(in the rows, 128 means zero)
A single turn carries every row of the set below to another of its rows. Some are shown first; where does it send the rows asked next?
K_713: [121 106 127 109 115 132 117  95 125 138 117 131 111 116 159 114  67]
K_550: [133 102 116 121 118 114 115 102 130 128 126 129 143 115 191 127 107]
K_545: [121 103 106 106 119 129 143 122 133 113 168 129 102 143 114 106 150]
K_193: [111 102 110 120 138 161 129 117 131 149 120 124 115 138 177 106  84]
K_784: [136 132 108 119 135 120 138 160 123 115 140 110 148 122  84 126 128]
K_649: [115 119 148 111 116 107 125 126 114 115 143 116 119 145 112 145 153]
K_362: [146 125 119 116 124 125 108 126 136 131 135 130 104  69 153 134  97]
K_607: [129 100 110 126 125 130 116 110 133 136 117 128 153 118 191 128 113]
K_771: [112 104 129 118 132 127 135 110 124 140 147 119 117 132 178 113  70]
K_916: [108 156 124 126 141 145 129 129 133 135 142  91 140 102 105 106 150]
K_556: [122 134 122 124 141 157 126 104 120 133 177 109 106 138 127 104  80]
K_659: [124 106 126 119  89 131 121 115 129 124 129 132 153 109  82 129 134]
K_672: [121 155 118 114 139 134 133 116 136 124 150  94 113 103 108  97 148]
K_954: [ 95 104 133 127 130 148 113 124 114 150 112 131 139 126 168 121  77]
K_45: [143 124 117 134 127 141 112 140 142 144 127 119 136  67 153 142  99]
K_571: [101 156 126 118 145 136 122 129 123 127 145 103 119 108 110 101 155]
K_811: [113 157 126 119 130 139 118 117 131 130 129 102 129  93  94 106 146]
K_173: [140 129  96 115 141 128 144 158 128 112 140 111 129 130  90 115 135]
K_380: [103 133 117 126 148 179 111 119 111 143 152 119 109 143 126 100  94]
K_477: [122 102 113 122 129 124 110 112 125 131 122 137 141 123 195 125 115]
K_8: [134 106 124 110  95 109 142 106 133 109 166 123 127 120  97 120 129]
K_415: [127 118 142 128 115 121 141 130 130 128 141  97 151 143 109 152 150]
K_434: [144 131 100 107 131 123 131 147 126 109 126 119 126 118  79 118 130]
K_898: [125  63 123 132 141 145 111 144 127 142 149 123 137 140 149 105  93]
K_711: [125 134 126 132 121 171 110 101 123 146 137 111 138 116 103 115  74]
K_253: [139 125 115 119 141 121 124 139 134 130 159 124  99  87 174 128 105]
K_225: [131 102 111 120 118 124 107 101 130 131 110 135 145 112 185 126 111]
K_591: [140 115 115 121 123 140 148 125 144 126 139  95 126 154 115 136 159]
K_796: [143 115 118 110 108 138 128 110 140 123 113 111 113 140  98 135 154]
K_405: [101 135 133 140 139 174 108 122 110 149 148 113 145 130 119 115  85]
K_560: [125 131 106 113 139 124 124 163 113 113 127 125 131 124  83 120 137]
K_572: [ 94 104 111 122 131 147 132 146 119 126 155 132 133 148 119 113 161]
K_93: [150  63 121 119 121 131 113 117 137 134 149 121 123 127 136 102  79]
K_720: [114 157 134 117 130 120 128 114 130 123 152  95 128  96 100 107 141]
K_492: [119 124 119 133 143 148 103 158 125 146 128 131 128  82 165 137 112]
K_34: [130 122 102 124 152 151 117 152 137 140 139 127 104  94 175 124 118]
K_564: [122 136 136 120 122 146 109  94 111 132 158 118 112 119 110 110  70]
K_557: [135  64 138 126 116 127 100 126 124 138 139 128 143 120 130 114  77]
K_75: [130  63 121 130 127 154  96 134 130 146 123 130 141 128 134 107  89]
K_114: [128  62 125 118 134 133 102 131 122 131 149 135 111 138 146  97  91]
K_660: [108 103 114 133 111 157 130 139 132 136 130 125 165 128  99 127 151]
K_498: [114 117 130 113 118 134 112 127 118 124 111 125 115 146 104 138 164]
K_451: [134 101 104 118 125 125 117 102 135 129 123 130 133 122 194 120 114]
K_80: [122 104 125 127 117 146 128 107 135 152 118 113 147 115 160 124  65]
K_577: [132 133 114 111 138 108 133 157 115 105 146 119 128 124  88 121 130]

K_45 goes to K_492
K_711 goes to K_405
K_434 goes to K_784
Now find these:
K_659 goes to K_660
K_93 goes to K_557
K_672 goes to K_720
K_713 goes to K_80
K_225 goes to K_607
K_415 goes to K_498

A single turn carries every row of the set below to another of its rows. Some are shown first; where does it send the rows asked next?
K_724: [178 163 116 134  98 152 149 157 120  74  99 100 132 117 121 155 123 140
 145 107 123 137 111 134 152 141 179 123 133 118 136 104 120 105 136 145
 139]
K_876: [184  99  93 135 132 169 116 144 131 103 114 116 116 108 114 116 168 125
 107 116 116 119  77 137 134 126 138 130 112 107 116 117 163 123 141 160
 144]
K_392: [163 169 118 145 119 195 124 180 126 129 159 123 121 125 110 131 109 101
 143 130 134 134 109 111 137 129 145 113 108 129 136 110 102 121 139 116
 153]
K_868: [151 157 115 138  97 175 126 159  94 113 148 130 136 135 125 188 133 146
 117  98 134 124 107 118 146 148 148 123 123 145 116  99 176 112  94 130
 163]
K_313: [148 110 100 159  98 136 125 174 144 154 153  99 115 120 126 130 180  93
 127 140 126 138 113 131 158 129 125 124 143 117 126 109 134  81 106 130
 156]
K_271: [139 128  93 125  87 168 105 137 134  97 141 138 144  88 128 150 120  96
 144 134 123 119  81 134 147 136 152 116 121 161 143 111 166 116 145 172
 148]
K_140: [160 100  99 156 121 118 149 187 108 116 143 136  92  96  89 147 115 130
 123 145 122 156 119 154 127 130 126 127 157  96 133 122 154 114 128 125
 164]
K_794: [147 134 123 156 118 165 123 162  87 114 170  83 132 131 145 158 117 130
 128 132 144 114 106 126 128 136 170 119 112 173 137  97 135 111 116 158
 176]
K_346: [172 166 113 127 142 128 161 157  96 133 166 116 140 107 112 122  89 121
 138 140 126 117 104 157 126 135 171 137 138 117 144  92 167 115 134 147
 149]
K_527: [139 117 105 140  97 121 129 134 148 138 111 142 121 140 136 157 152 143
 121 134 136 122 102 163 136 133 126 103  96 104 102 115 166  90 128 120
 167]
K_267: [144 141 144 129  82 145 137 167 110 142 200 128 134 113 119 161 114 134
 149 158 121 138  95 138 138 136 135 135  86 132 128  95 179 126 137 115
 149]
K_662: [178 103 129 143 124 171 148 111  83 137 138 157 123 119 106 154 126 150
 109 122 122 123 140 127 145 130 135 105 125 117 144  96 130 102  90 115
 178]
K_625: [186 111 137 114  81 134 168 140 107 106 180 134 111 126 135 124 150 127
 100 135 150 132 118 124 145 127 125 121 141 117 121 137 137 133 143 164
 129]
K_105: [184 113 150 131 104 151 110 119 125 103 138 132 124 122 149 158 156 139
 127 155 130 118 120 107 170 118 169 137 125 123 144 135 170  88 112 138
 144]
K_59: [158 119 109 125 126 143 167 160 108 128 141 178  82 114 119 150 121 156
 173 138 147 112 127 137 171 127 122 133 125 108 137  92 115  75 141 152
 159]
K_582: [147  76 139 133 123 148 125 175 115 123 154 140 111 107 123 152 138 125
 130 155 134 133 106 147 148 126 117 111 133 139 132 113 127  72 123 215
 164]
K_867: [130 122 129 142 106 118 134 160 117 120 105 108 126 114 118 154 127  99
 144 135 142 131  97 150 192 107 142 116 134 106 113 138 137  74 155 152
 145]
K_699: [149 109 108 154 133 150 147 151 147 165 135  99 148  95 101 135 145 143
 146 141 119 133  99 152 154 158 110 122 124 118 114 109 125  60 112 160
 145]
K_307: [183 138 113 141 105 187 154 129 140 144 167 146 137  98  83 155 118 115
 156 128 129 118  92 141 166 150 123 176 134 128 139 100 145  94 126 158
 133]
K_610: [134 121 114 122 146 140 118 143 112 119 143 164 114 117 100 165  87 132
 117 158 165 142  82 145 137 151 147 115 113 118 110 140 132  85 138 134
 141]
K_787: [142 133 100 128 144 145 155 170 125 132 143 137 109 150  84 132 151 125
 104 126 132 112 106 115 135 132 119 135 148 147  99 124 115  99 122 138
 178]
K_700: [170  98 125 133 103 169 175 106 123 108 162 125 151 112 158 157 124 160
 150 130 113 129 108 140 145 130  86 121 114 126 142  88 121 107 139 157
 179]
K_862: [155 109 170 137 125 159 173 141  88 122 144 123 120 105 103 140 114 141
 139 116 101 121 135 134 157 132 141 162 136 103 131 129 158 119 163 123
 149]
K_12: [117 134 104 121 133 117 153 162  99 119 143 118 145  91 119 156 121 125
 124 134 120 148 112 138 184 118 114 106 142 108 107 102 150  86 118 157
 186]
K_264: [135 152 103 138 105 178 148 140 102 121 152 121 148 110 117 135 130 151
 143 131 110 134  99 120 124 125 130  84 148 109 121 128 125 118 140 195
 167]
K_769: [167 157 130 139  97 153 141 163 128 133 147 122 118 147 138 167 129 150
 165 140 141 146  99 131 141 161 147 138 106 102 146  64 148  65 119 164
 176]
K_210: [193 119 107 138  88 143 143 143 104 156 141 146 111 128 128 150 117  90
 133 156 132 139 100 107 136 134 161 132 138 122 131 101 163  49 132 113
 145]
K_658: [190 108 108 131 131 180 171 128 116 109 155  77 104 116 106 136 129 135
 141 133 145 110 131 117 145 144 127 133 108 138 121 152 116 103 120 123
 146]
K_826: [162 121 149 148 141 149 163 112 119 109 130 127 108 148 154 114 140 156
 131 167 142 127 117 150 138 123 145 131 126 133 158  79 147 109 140 125
 177]
K_194: [168 123 142 130 113 155 167 153 151 114 159 122 121 152 132 168 135 163
 150 115 109 126  81 140 109 134 132 103 105 106 130 125 144 119 133 120
 119]
K_981: [150 119 145 158 106 147 147 155 130 155 115 114  94 143  94 106 133 133
 143 148 125 128  85 160 108 140 134 114 130 132 140 100 126 116 139 171
 159]
K_726: [180 115 146 168 133 151 144 124 117 121 151 144 105  94 118 149  85 120
 131 123 140 118 114 132 143 109 167 147 112 169 133 124 145  86 127 177
 176]
K_94: [166  89 131 145 148 172 154 126 128  98 119 109 115  87 122 131 138 135
 138 172 108 125 110 157 155 131 132 149 115 140 140 106 178 116 120 122
 169]
K_960: [157 101 139 120 149 164 119 117 120  96 166 155 121 111 136 152 137 121
 143 181 128 142 100 117 146 133 119 134 105 120 138 132 125 148 129 139
 144]
K_952: [138 114 142 131 140 157 162 145 134  86 154 120 112 136 149 162 159 137
 169 158 145 122 114 130 163 139 126 166 117 117 113 129 107 115 146 135
 162]
K_650: [175 115 117 136  55 143 156 168 108 114 193 122 122 101 109 159 138 118
 155 123 138 143 115 140 127 133 146 138 125 159 141  84 148 114 129 163
 159]

K_527 goes to K_769
K_59 goes to K_264
K_650 goes to K_960
Now find these:
K_267 goes to K_952
K_787 goes to K_346
K_625 goes to K_610

